One turn moves every row onto another: examples first, then more rows asked
z795: [ 1.78  1.07 -1.89  0.77  0.26  1.08 -0.75 -0.15  0.80  1.39  0.28  1.92
 -1.11 -0.07 -1.47 -0.15 -2.09  0.59 -0.25  2.07 -0.26  0.84  0.82  1.22]
z187: [ 2.73  0.93 -0.94  0.22 -0.53  1.21  1.87 -1.62  1.43  1.03 -0.20 -0.41
 -1.37  0.07 -0.27  1.60 -1.90  0.99  0.57 -0.39 -0.38 -1.07 -0.49  0.60]
z692: [ 0.98  0.42 -0.99 -0.93  0.26  0.18 -0.37  0.36  1.80 -1.30  1.32 -0.56
  0.59 -0.16 -0.88  0.53 -2.57 -0.01 -0.63  1.33 -0.98  1.13 -0.14  1.23]
z2: [-0.09 -1.80 -0.27  0.47  0.60  0.81 -0.43  0.27  2.22  1.15  2.06  1.18
 -0.76 -1.10 -1.21  0.81 -1.30  1.08  1.68 -0.89 -0.04  1.28 -0.12  0.53]
z666: [ 1.34 -1.81  1.18  0.34  0.26  0.33  1.63  0.44  3.11 -1.80  1.17  0.03
  0.16 -0.67 -0.66  0.37 -0.27  0.84 -0.19 -1.07  0.44  1.05  0.30 -0.35]
z520: [ 1.92  1.32 -2.76  0.55  0.13 -0.57  0.00 -0.68  1.98  1.12 -0.36  0.98
 -0.06 -0.14 -0.97  1.38  0.63  0.35 -0.82 -1.95  1.04  0.04  0.87  0.96]
z390: [ 3.31  0.88 -0.68  0.97  0.03  0.67  1.34 -0.52  2.23 -1.02 -0.75  0.66
  0.37  0.87 -1.33 -0.26 -1.12  0.51 -1.63  0.92  0.82  0.82  1.63  1.34]
z429: [ 2.59 -0.59 -0.45  1.68  0.19 -1.03  1.82 -0.32  0.76  1.42 -0.23  1.03
 -0.96 -0.77 -1.13 -0.38  1.11  1.64  0.00 -1.73  1.33  1.06  0.39  0.54]
z69: [ 2.08 -0.89 -0.30  0.66 -0.09 -0.65  0.07 -0.74  3.70  0.18  0.68  0.64
 -2.61 -0.05 -1.61 -1.31 -1.34  1.26 -0.10  1.17  0.81  0.25  1.51  1.38]
z21: [ 0.74  0.27 -0.63  0.34  0.49  1.61  0.91  0.30  1.18 -0.22  0.31  1.38
  1.87  0.11 -0.34  1.90 -1.21  0.40  0.27 -0.49 -0.28  1.23 -0.38 -0.65]
z719: [ 1.76 -0.31  0.81  0.52 -0.07  0.85  0.45 -1.06  1.31  0.43  0.38  1.22
 -1.56 -0.27 -0.46 -2.39  0.21  1.34  0.10 -0.20  0.00  1.44  0.08 -0.85]
z957: [ 0.90 -0.84 -0.87  0.59  0.55  0.43  0.45  0.92 -0.33 -0.41 -0.52  0.04
 -0.22 -0.38  0.06  0.03  1.10  0.98 -1.44 -1.24  1.30  0.28  1.01  1.34]
z983: [ 1.31 -0.40 -0.39  0.97 -0.22 -2.44  0.90  0.38  1.58  0.30 -0.27  0.52
 -0.12 -0.37  1.12 -0.52  0.19  1.38 -0.24  0.78  0.20 -0.28  1.72 -0.23]
z6: [ 0.36 -0.21 -2.12  1.48 -0.75 -2.44  1.45  0.60  2.20  0.19 -0.16  0.98
 -0.40 -0.71 -0.30  0.72 -2.02  0.14  1.24 -0.28 -1.34  0.34  1.05  1.17]
z217: [ 0.94 -1.68 -0.81  1.01 -1.08 -0.67  1.30  0.87 -0.11 -0.07 -0.28  0.95
 -0.97 -1.89 -0.15 -1.41 -1.43  0.83  0.10 -0.03  0.74 -0.70  0.13  0.55]
z277: [ 1.97  0.66 -0.69  0.72  0.65  0.47  3.17 -0.80  1.36  0.56  1.36  0.15
 -0.40 -0.41 -0.23  0.93 -0.87  1.18 -0.78 -1.27  0.49  0.51 -1.01  2.61]
z119: [ 0.87 -0.61 -0.57  0.21  0.26  0.06  1.18 -1.20  1.40  0.57  0.45  1.24
 -0.10  0.23 -0.79 -1.92 -2.69  0.51  1.80 -0.53  0.45 -0.33  0.59 -0.02]
z907: [ 3.24 -0.67 -2.21  1.53 -0.87 -1.21 -0.77  1.32  1.52  0.89  1.60 -0.45
 -0.41 -1.85 -1.58  0.06 -0.58  0.26  0.28  0.08 -0.89  1.15  0.49  0.91]
z22: [ 2.42 -0.35 -0.79  0.10 -0.86  0.40 -0.02 -0.21  2.01  0.92 -0.73  0.02
 -0.46  1.12 -0.56  1.21  0.78  1.84 -0.51 -0.29  1.89 -1.01 -0.97 -0.02]
z807: [ 1.41 -0.12 -3.24  0.04 -1.01  0.37 -0.63  1.11  1.73 -0.12  0.05 -0.04
 -1.50 -0.21 -0.84  1.24 -0.59 -0.02  0.14 -0.28  0.01 -0.21 -1.22 -0.70]
z756: [ 1.40  0.88 -0.77 -0.25 -0.14  0.43 -0.63 -1.11  4.13 -0.47  0.12 -0.26
  0.30  1.25 -0.70  1.06 -0.27  1.24 -0.48  0.48 -0.21  2.14 -0.31  0.92]
z892: [ 1.05 -0.76  0.88  1.85 -2.47  0.46 -0.31 -0.04  1.68  1.95 -0.25 -0.84
 -0.46 -0.05 -2.22  0.46 -1.96  0.84  0.30 -0.17 -0.22  1.18  1.08  1.69]
z710: [ 1.65 -2.48 -1.83  1.95 -0.59 -1.23  0.53  1.19  2.15  0.33 -0.10 -0.61
  0.59  0.53 -0.38 -0.14 -0.87  1.20  1.92 -0.23  0.63  0.31  0.84  1.26]
z544: [ 1.25 -0.79 -2.00  0.81 -1.05  0.29 -0.73  1.47  1.92  0.03  0.42 -0.87
  0.68 -0.37 -1.13  1.75 -1.45  0.23 -0.02 -0.16 -0.60 -0.26  0.74  3.18]
z138: [ 2.22  0.81 -0.76  0.35 -0.40 -0.47 -0.57  1.40  1.82  0.33  0.63 -0.65
 -1.05  0.05 -0.90  2.32  1.08  0.78 -1.24  0.38 -1.36  0.98 -0.11  0.51]
z462: [ 2.01 -0.96  0.39 -0.52  0.09  1.57 -0.39 -1.18  2.13  0.71  0.77 -0.34
  0.41  0.77 -2.29 -0.68  0.49  1.56 -1.14 -0.74  0.81  1.47  0.17  0.60]
z346: [-0.79 -0.32  0.68  1.46 -1.93 -1.49  1.26  0.32  3.01  1.08  0.36  0.45
 -0.24  0.59 -0.72  0.14 -1.40  1.12 -0.42  0.28  0.34  1.29 -0.39  1.13]
z982: [ 0.31  0.31  0.31  0.06 -1.17 -0.56  2.48  0.00  1.38  0.05  0.91 -0.24
 -0.80 -1.22 -0.36 -0.18 -0.50  0.83 -1.34  1.42  1.26  0.60 -0.57  2.30]
z611: [ 2.17  0.03  0.46  1.53 -1.13  1.06  0.12  0.12  0.75  1.29  0.49 -0.62
 -1.67 -0.20 -0.95  1.04 -2.09  0.99 -0.30 -0.87 -2.24  0.46 -0.26 -0.31]
z146: [ 1.32  0.39 -1.15  1.27  0.64  0.12  0.53 -0.33  1.35 -0.66  0.94  0.79
  0.22 -0.84 -0.61 -0.83 -2.76 -0.10  1.48 -0.42 -0.90  1.91  0.82  2.53]

z187 goes to z277
z983 goes to z710
Where do these go?
z756 goes to z462
z544 goes to z138
z69 goes to z2

One turn moves every row onto another: examples first, then more rows asked
z625: [ 0.08  0.57 -1.97  1.59  1.36  1.27  0.32 -0.03 -0.22 -0.56  1.32  0.95
 -0.20  0.96 -0.64  2.07 -1.36 -0.50 -0.71]
z57: [ 0.90  1.19 -0.63  1.65  0.85  0.89  1.46  0.45 -0.20  0.15 -1.05 -0.64
 -0.15  0.38  0.49  0.27  0.43  1.06 -2.18]
z365: [-0.05  0.23 -1.67  1.43 -1.62  0.74 -0.82  0.94  0.59 -1.32  0.25  1.35
  0.52 -1.11  0.01 -0.45 -1.27 -0.96  0.57]
z674: [-0.10  2.09 -0.98  0.68  0.11  0.98 -1.73  2.04  0.07  0.25 -0.33  0.36
  0.86 -0.22  1.44  0.32 -0.32  0.42  0.76]
z911: [-0.16 -0.25 -1.25  0.11 -0.15  1.40 -1.28 -0.01  2.46 -0.59 -1.34  0.48
 -0.28 -0.23 -0.22 -1.22 -1.20 -0.84  0.37]
z897: [ 0.33 -0.21 -1.14  0.08  1.86  1.09 -1.27  0.04  1.33 -2.76 -0.08 -0.42
  0.16 -1.10  0.32 -0.50 -0.38  0.11 -0.49]
z689: [-0.15  0.20 -1.78  1.19  0.72  0.82  0.65  0.41  0.10  0.72 -0.11 -1.48
  0.40 -0.25 -0.10 -0.05  0.43 -2.94  2.10]
z188: [-0.83  2.27 -0.32  0.69  1.77  1.58  1.48 -0.10 -0.64 -0.68  0.48  0.05
  0.65  1.14 -0.15  1.02  0.70 -1.11 -0.85]
z579: [-0.05  0.49 -0.70  0.48  0.96  0.94 -2.46  1.00  0.39  1.36 -0.52 -0.34
  0.58  0.32  0.80 -0.20 -0.40  0.14 -0.45]
z978: [-0.82  1.02 -1.46  0.45  2.17  2.40  0.80  0.27  1.92 -0.59  0.43  1.11
 -0.56  1.14  0.16  1.40 -1.23  0.38  0.52]
z908: [-0.74  0.83 -0.44  0.70 -0.51  2.16  1.18  0.15  0.81  1.19  1.14 -1.62
 -0.79 -1.24  0.85 -0.53 -0.56 -1.07  1.52]
z597: [ 0.32 -0.54 -0.71  1.20 -0.63 -0.14  1.88  1.36  1.46 -1.37 -0.32  0.04
  0.30 -1.68  0.80 -0.83 -1.15 -1.32  1.15]
z890: [ 0.51 -0.30 -1.77  0.17  0.04  1.90 -0.01  1.05  2.33  0.20 -1.31 -0.40
  0.02  0.89  0.74  1.22 -0.01  0.87  1.53]
z289: [ 1.09  1.22 -1.55  0.51  1.30  0.34  2.82  0.20 -0.19  0.25 -0.28 -1.10
  0.47  0.68 -1.01  0.72  0.67 -0.59  0.73]
z293: [ 0.30  0.30 -1.67  0.36  0.55  1.17  1.52  0.84  0.67  2.44 -0.04  1.50
  0.87  0.66  0.31 -0.61  0.03  0.24 -0.32]
z75: [-0.26 -1.07  0.16  1.03  1.53  2.48  2.13  1.55  0.45 -0.45  0.16 -1.49
  1.47 -0.95  0.89  0.68 -0.30 -1.22  0.71]
z219: [ 0.91  0.44 -0.06  0.73  0.87  2.35  1.92  0.63 -0.03 -0.86 -0.62 -2.62
  0.51 -0.90  0.39  1.15 -0.74 -1.43 -0.14]
z550: [ 0.09  0.11 -1.69  0.16  2.49  0.52 -0.09  1.10  1.14 -1.70  1.25 -0.59
 -0.67  0.25 -0.68 -0.38 -0.08 -2.11  0.93]
z671: [-1.63  1.35  0.29  0.53  2.05  2.14  1.59 -0.05  0.10 -0.03  1.01  0.36
  0.65  1.04  0.28  0.44  0.61 -0.49 -0.85]
z299: [ 1.04 -0.92 -1.95  1.51 -1.33  1.05 -0.26  0.92  0.10  0.42  0.54 -0.32
  0.30  0.17  0.31  1.77 -0.46  0.61  0.14]
z869: [ 1.28  2.16 -2.11  0.22 -0.12  0.95  1.63  0.68  0.15  1.62 -0.73  0.97
  0.41  0.63  0.12  0.00 -0.12 -0.02 -0.27]
z722: [-0.29  0.06 -0.35  0.45  0.99  1.34  3.25  0.44  0.62  1.20  1.40 -0.46
  0.30 -0.04 -0.13 -0.07  0.22  0.90  0.56]
z337: [-0.35  1.34 -0.50 -0.06 -0.02  1.50  0.61  1.06 -0.10 -1.71 -1.18  0.46
 -0.45 -2.27  1.49 -1.05 -0.32 -1.32  0.10]
z826: [ 0.85 -0.99 -0.52  0.71 -0.13 -0.10  1.24  0.18  1.84 -0.74 -1.07 -0.99
 -0.44 -1.16  0.13 -1.16 -1.40 -1.52 -0.02]
z909: [-0.19  0.97 -0.73  0.22  0.86  1.32  0.45  1.04  0.95 -1.53  2.82 -0.59
 -1.54 -0.89  0.03 -0.48 -1.00 -0.66  0.27]
z304: [-0.33  0.34 -0.81  1.76  1.74  1.00  1.97  1.85  0.57 -0.06 -0.91  0.79
  1.08  0.53  1.21  0.07  1.21  1.11 -0.43]
z305: [ 0.08  0.02 -1.17  0.64  1.03  1.00 -0.93  0.69  0.67 -3.06  0.93  0.25
  0.59 -1.71  0.70 -0.24 -0.46  0.43 -0.18]
z154: [-0.50 -1.15 -0.48  0.22  1.11  0.98 -0.17  0.42 -0.28 -0.50 -1.02  0.37
  0.01 -1.66  0.71 -1.55  0.00 -2.01 -0.94]

z365 goes to z289
z978 goes to z909
Where do these go?
z869 goes to z826
z897 goes to z671
z689 goes to z890
z57 goes to z154
z674 goes to z219

